In the rows, 128 means zero.
The same turns and mirrors carry the whole set onto itself and the rows of a family onto each other. Which other rows belong to the same family as each row named below? List them in the order they appear above.
These 32 rows form 4 families of 8 rows each.
K_548: [110 118 134 148 115  93 116 130 128 175 137 101 123 139 108 143 123 140
 148 133  94 140 139 157 114 175 190 153 146 144 149 119 134 141 123 116
  95 151 122]
K_845: [143 158 145 110 127 101 133  93 105 179  84 157 129 105 151 128 115 127
 117 165 136 152 142 136 113 142 127 128 115 145 130 150 160 109 145 102
 121 132 133]
K_77: [101 149 114  97 121 131 138 121 102 124 124 110 111 124 127 129  67 133
 145 115 105 103 100 125 164 130 169 113 115 110 128 101 130 130 124 129
 118 114 155]
K_16: [169 123 145 139 129 175 136 119  92 120 143 139 121 114 143 122 165 109
 125 129 120 140 141 129 145 112 106  93 129 100 127 144 159 130 124 147
 125 104 145]
K_663: [177 133 140 121 111 167 137 125 107 138 156 134 112 114 137 120 172 103
 132 101 106 134 153 130 142 107 106  96 119  99 138 123 140 152 135 162
 133 131 152]
K_852: [124 134 110 150 111 115 123 102 151 106 138 104 116 102 135 133 105 125
 126  95 137  91 140 110 135 166 165 130 109  79 157 117 100 171 115 139
 146 125 109]
K_290: [128 123 130 158 114 135 113 114 137  73 125 106 110 110 141 129 114 115
 138 100 123 109 162 119 136 155 152 124 122  74 158  98 135 166 100 122
 147 131 132]
K_23: [137 134 132 105 130 135 143 128 106 106 137 100 131 142  81 123 133 119
 139 107 161 161 121 124 125 121 142 135 138  77 119  98 131 125 131 170
 157 156 119]
K_152: [128 128 113 118 114  86  92 122 146 176 142 149 142 117 129 121 124 109
 118 103  99 109 127 142  89 135 124 123 150 160 129 114 181 170 156 129
  91 121 131]
K_727: [146 107 146 102 107 155 125 145  92 107 139 102 130 137  98 118 149 126
 129 100 157 153 124 121 106 151 140 127 126  94 141 123 127 100 130 153
 143 168 114]
K_580: [104 107 132 135 120  74  95 118 141 181 132 152 126 138 143 109 115 114
 112 102 124 107 138 124  93 123 129 114 141 182 130 122 155 159 166 128
 115 121 128]
K_505: [127 112 123 167 117 125 117  92 150  96 142 103 100 104 138 131 116 109
 129  90 115 123 142 124 151 155 156 112 122  77 156 103 115 162 108 126
 146 111 117]
K_178: [ 98 139  99 110 137 110 130 110 119 126 141 124 128 127 124 119  66 155
 152 115 103 104 111 125 128 115 179 122 152 112 127  94 138 149 150 134
 125 120 152]
K_391: [119 115 108 157 156 131 131 121 152  90 145 100 113 119 139 138 127 112
 133  96 142 116 158 116 153 166 170 127 114  90 152  96 121 155 116 123
 142 113 126]
K_775: [ 98 119 144 167 109  85 116 118 153 160 133 102 135 128 128 137 129 146
 145 132  90 114 135 166 102 161 180 147 116 130 141 128 113 119 127 116
  88 141 118]
K_292: [146 126 131 132 141 105 124 115 115 142 126 131 153 121 129 112 175  98
 103 115 164 159 143 100 111 107 113 165  83 163 138 124 123 117 140 159
 134 121 135]
K_528: [144 120 124 123 156 107 114  98 129 147 135 132 153  92 152 100 171  95
 114 127 149 130 151 108  89 126 119 161  84 151 146 149  96 128 143 134
 125 132 130]
K_901: [184 141 133 127 122 163 125 130 102 119 137 148 117 110 135 109 173 117
 138 142 124 154 165 133 122 113 103 105 113  98 131 135 155 138 119 128
 130 109 140]
K_259: [134 117 147 132 130 123 140 156  98 102 149  87 120 149  95 109 131 134
 136 114 154 162 125 134 120 123 126 129 121  94 159 115 130 120 124 166
 164 161 134]
K_515: [144 121 146 116 126 148 131 146  95 121 134 104 132 156  94 105 126 118
 127  94 161 144 108 137 126 127 133 133 132  80 129 106 123  97 125 147
 164 157 132]
K_220: [160 107 143 125 144  88 100 122 120 142 118 132 145  95 148 109 148 108
 107 116 170 144 143 109 108 122 106 179  81 134 131 139 127 136 142 143
 140 109 149]
K_506: [105 126 132 131 120  73 108 116 141 189 139 128 114 130 134 110 124  89
 130 112  92  88 127 149 105 130 123  92 140 145 136 130 151 179 151 132
 113 119 122]
K_446: [ 85 164  91 107 142 132 145 114 136 115 148 120 119 134 126 126  59 134
 143 127 117 123 111 140 138 125 156 121 134 127 137  91 133 141 126 124
 115 142 143]
K_640: [ 86 114 149 168 124 100 128 135 139 157 126  89 129 132 138 143 113 144
 137 137  93 110 129 153 114 170 169 154 118 128 159 112 145 145 131 118
  84 141 125]
K_223: [103 148 103 119 142 127 138 109 113 127 138 132 125 144 117 123  66 141
 140 109  83  99  97 126 150 113 150 116 135 114 131 106 120 151 125 131
 122 129 152]
K_242: [148 128 141 126 140 105 100 116 123 142 125 120 160 106 149  90 171 105
 108 113 155 145 133 110  92 124 115 176  99 146 138 129 107 100 144 153
 125 110 133]
K_927: [ 94 121 144 143 115  89 115 133 118 153 136  84 128 144 120 119 129 146
 137 138 108 106 120 154  85 159 180 145 122 145 140 149 133 126 138 119
  75 137 113]
K_123: [137 153 156 101 152 125 125 103  99 169 109 127 124 114 150 109 121  91
 104 146 135 154 126 128 108 147 126 106 100 156 110 143 155  98 148  89
 128 137 144]
K_130: [132 153 152 130 147 116 130 122 127 198 106 136 127 107 131 119 126 115
 107 170 132 165 126 134 102 161 122 119 106 146 131 146 156 121 141  87
 113 126 124]
K_366: [168 129 147 136 125 143 147 137 118 109 123 141 109 118 138 112 179 114
 123 116 135 132 160 121 125 103 106  88 135  96 150 142 169 137 144 150
 127 112 145]
K_487: [134 154 163 129 139 119 125 113 114 175 100 141 151 107 135 127 126 114
 104 163 137 143 127 130  97 160 132 107 120 146 114 160 153  90 136  95
 123 142 135]
K_347: [107 124 126 127 125  75  90 101 154 171 136 145 129 136 145 111 116 109
 112 104  97 107 126 129  91 138 108 117 149 158 128 127 138 170 151 145
 105 118 104]

The rest of the family of K_242: K_16, K_505, K_775, K_515, K_223, K_487, K_347
The rest of the family of K_23: K_290, K_580, K_178, K_292, K_901, K_640, K_130

The same turns and mirrors carry the whole set onto itself and the rows of a family onto each other. Which other rows belong to the same family as each row named below? List them in the order they appear above.
These 21 rows form 7 families of 3 rows each.
K_858: [136 144 126  74 152 130 125 113 128 121 110 118 122  97 135 134  96]
K_598: [121  91 115 100 155 106 110 111 158 127 126 131 138 113 118 118  99]
K_21: [147 121 167 130 116 131 113 124 128 159 120 139  87  80 113 162 166]
K_384: [146 100 161 150 129 115 107 114 151 105 130 155 111  99 104 145 168]
K_232: [ 95 101 170  91  94 139 120 132  95  95 134 129 122 152  80 156 135]
K_838: [106 115 142  97 118 133 133 132  89 103 116 101 144 146  76 191 149]
K_224: [ 82 116 153  94 112 125 119 147  99 134 121 136 146 145  67 131 143]
K_668: [129  94 104  79 130 117 125 110 127 121 112 119 125 104 148 144  99]
K_793: [100 134 127 117 112 157 136 155 104 103 117 121 133 148  78 155 161]
K_308: [105 117 155  71 156 125 124 121 148 127 121 140 136 101 137 115 110]
K_162: [171 131 154 131 137 117 130 145 140 133 122 118  78 109 111 147 171]
K_438: [118 116 118 104 150 124 158 112 134 124 102 103 127 118 127 132  87]
K_968: [138 118 155 122 142 120 100 151 124 141 124 140  78  89 113 162 185]
K_872: [ 84 114 124 108 102 141 123 135 107 110 107 118 162 141  82 179 156]
K_315: [136  93 114  72 137 139 133 141 140 119 123 116 123 115 139 142  95]
K_185: [141 118 149 141 143 122 123 136 125 120 109 146  89  75  98 168 177]
K_624: [ 81 133 126 103 119 112 123 136  97 121 110 142 139 159  79 175 163]
K_687: [132 121 129  88 137 108 127  93 115 131 106 113 117 102 138 135  87]
K_371: [150 134 173 142 122 146 127 127 143 156 111 144 113  85  96 148 160]
K_886: [109 123 132 118 130 111 128 137  97 106 117 143 126 170  63 160 142]
K_565: [149  93 169 131  97 129  98 138 145 140 127 136  89  99  89 148 150]

The rest of the family of K_308: K_384, K_232
The rest of the family of K_886: K_315, K_371
The rest of the family of K_793: K_162, K_438
The rest of the family of K_565: K_598, K_224

The same turns and mirrors carry the whole set onto itself and the rows of a family onto each other. Which other rows belong to the same family as each row named below? List them in the order they appear above.
These 32 rows form 4 families of 8 rows each.
K_824: [ 60 110 128 118 122 148 103 152 129 101 115 122 135 130 138 170 110 127
 102 152 134 111 126 116 123 141 129]
K_355: [156 143 122 123 122  89 132 120 143 148 117 104 115 124 140 121 117 124
 176 110 152 128 138 127  83 117 102]
K_498: [ 81 113 147 115 120 134 103 174 106 108 105 129 129 114 141 151 115 156
 101 140 138 113 148 105 123 163 145]
K_698: [119 139 125 157 133 105 146 136 175 114 125 116 133 175 129 106  92 168
 158 132 151 120 146 119 133 151  95]
K_346: [138 141 152 121  95 144 120 105 118 141 109 146 157 109 130 111 133 109
 166 126 126 152 136 105  99  86 142]
K_938: [143 140 117 136 110  76 142 112 152 159 101 115 126 142 147 120  93 111
 154 121 145 139 133 137  88 140 118]
K_481: [150 138 132 137 121  68 126 137 134 138 117 116 124 135 149 125 101 124
 159 110 137 142 159 113  81 133 116]
K_277: [ 86 105 136 105 101 159 122 158 132  91 105 147 122 129 142 159 103 154
  82 146 136 132 146 116 130 153 135]
K_920: [152 121 137 131 123 136 131 125 122  97 119 113 125  96 133 148 144 149
  95 156 151 117 179 111 155 147 145]
K_567: [168 140 141 110 149 128 148 100 116 144 123 138 116 121 102 121 140 134
 103 156 111 153 122 162 143 122 146]
K_470: [145 117 135 121 114 150 128  99 147  96 118 137 123  94 124 151 160 147
  93 158 134 109 162 122 145 124 149]
K_837: [161 120 134 133 117 125 107 100 108 146 106 157 161 127 149 112 104 125
 172 128 125 132 154 115 104  92 144]
K_748: [100 127 106 152 141 115 143 138 174 112 129 124 127 185 128 125  85 136
 138 139 140 136 119 134 126 123  94]
K_839: [123 126 144  94 140 119 100 159 135 152 125 153 115 134 130 135 121 147
  98 136 125 141  98 165 111 161 175]
K_36: [101 125 146 128 143 110  88 164 128 144 116 132 117 129 117 113 123 161
 103 137 104 131 102 158 121 168 160]
K_935: [166 137 136 132 148 113 140 108 115 134 126 134 104 115 118 107 147 166
  96 138 105 133 135 153 159 156 147]
K_449: [140 129 149 136 107 122  96 121 111 138 118 141 162 115 140  85 120 138
 169 107 121 141 156 100 102 103 154]
K_803: [102 121 161 127 142 117 106 170 133 130 114 128 118 145 126 139  96 139
  92 131 121 147 102 175 122 151 161]
K_784: [ 84 131 127 143 114 124 136 123 171 114 114 101 135 163 121  98  84 159
 153 125 146 126 126 138 130 132  85]
K_379: [113 115 124 167 109 175 110 141 136 109  98 146 146 130 124  89 119 159
 160 135 129 133 139 114 125  80 102]
K_780: [172 132 146 122 157 145 134 124 109 130 121 154  96 119 127 131 148 155
 105 123 110 142 120 156 152 130 155]
K_276: [113 133 124 175 104 159 124 143 148 118 106 148 154 139 125  65 130 169
 160 130 132 129 131 103 144 116 122]
K_753: [147 129 124 116  99 152  93  99 118 140 107 144 160 120 148 103 119 129
 177 107 137 137 150 100 104 117 131]
K_317: [116 122 106 164 110 174 103 152 138 120 103 156 154 151 132  87 109 147
 162 126 154 141 121 121 136 115 111]
K_731: [ 92 120 121 102 144 108 108 147 132 147 120 137 117 145 114 121 111 130
  94 147 103 143  90 164 108 145 145]
K_7: [115 131 126 143 148 114 139 141 152 131 126 116 126 175 125 103  90 159
 169 125 164 122 124 145 134 118  88]
K_218: [144 130 153 128 153 104 143 105 115 140 114 138  97 112 123 124 150 138
 100 126 103 120 117 164 148 125 159]
K_192: [138 130 145 130 122 169 145 111 113  97 108 118 129 101 128 170 143 128
 111 162 143 126 154 116 156 117 126]
K_402: [ 75 114 131  95 114 129 116 162 132 107 118 137 114 125 143 155 126 140
  90 126 162 111 130 120 127 164 137]
K_365: [142 131 131 110 131  77 148 119 136 140 127 114 123 142 125 127  97 103
 144 123 136 151 142 129  82 104 117]
K_407: [ 98 135 123 161 105 183 127 121 148 110 108 153 162 152 133 110 117 143
 156 141 124 138 115 104 145 104 116]
K_538: [132 118 141 129 137 160 123 122 133  82 126 115 114 102 126 156 159 143
 101 128 159 113 154 130 159 128 142]

The rest of the family of K_192: K_824, K_346, K_567, K_748, K_731, K_365, K_407
The rest of the family of K_355: K_839, K_780, K_753, K_317, K_7, K_402, K_538

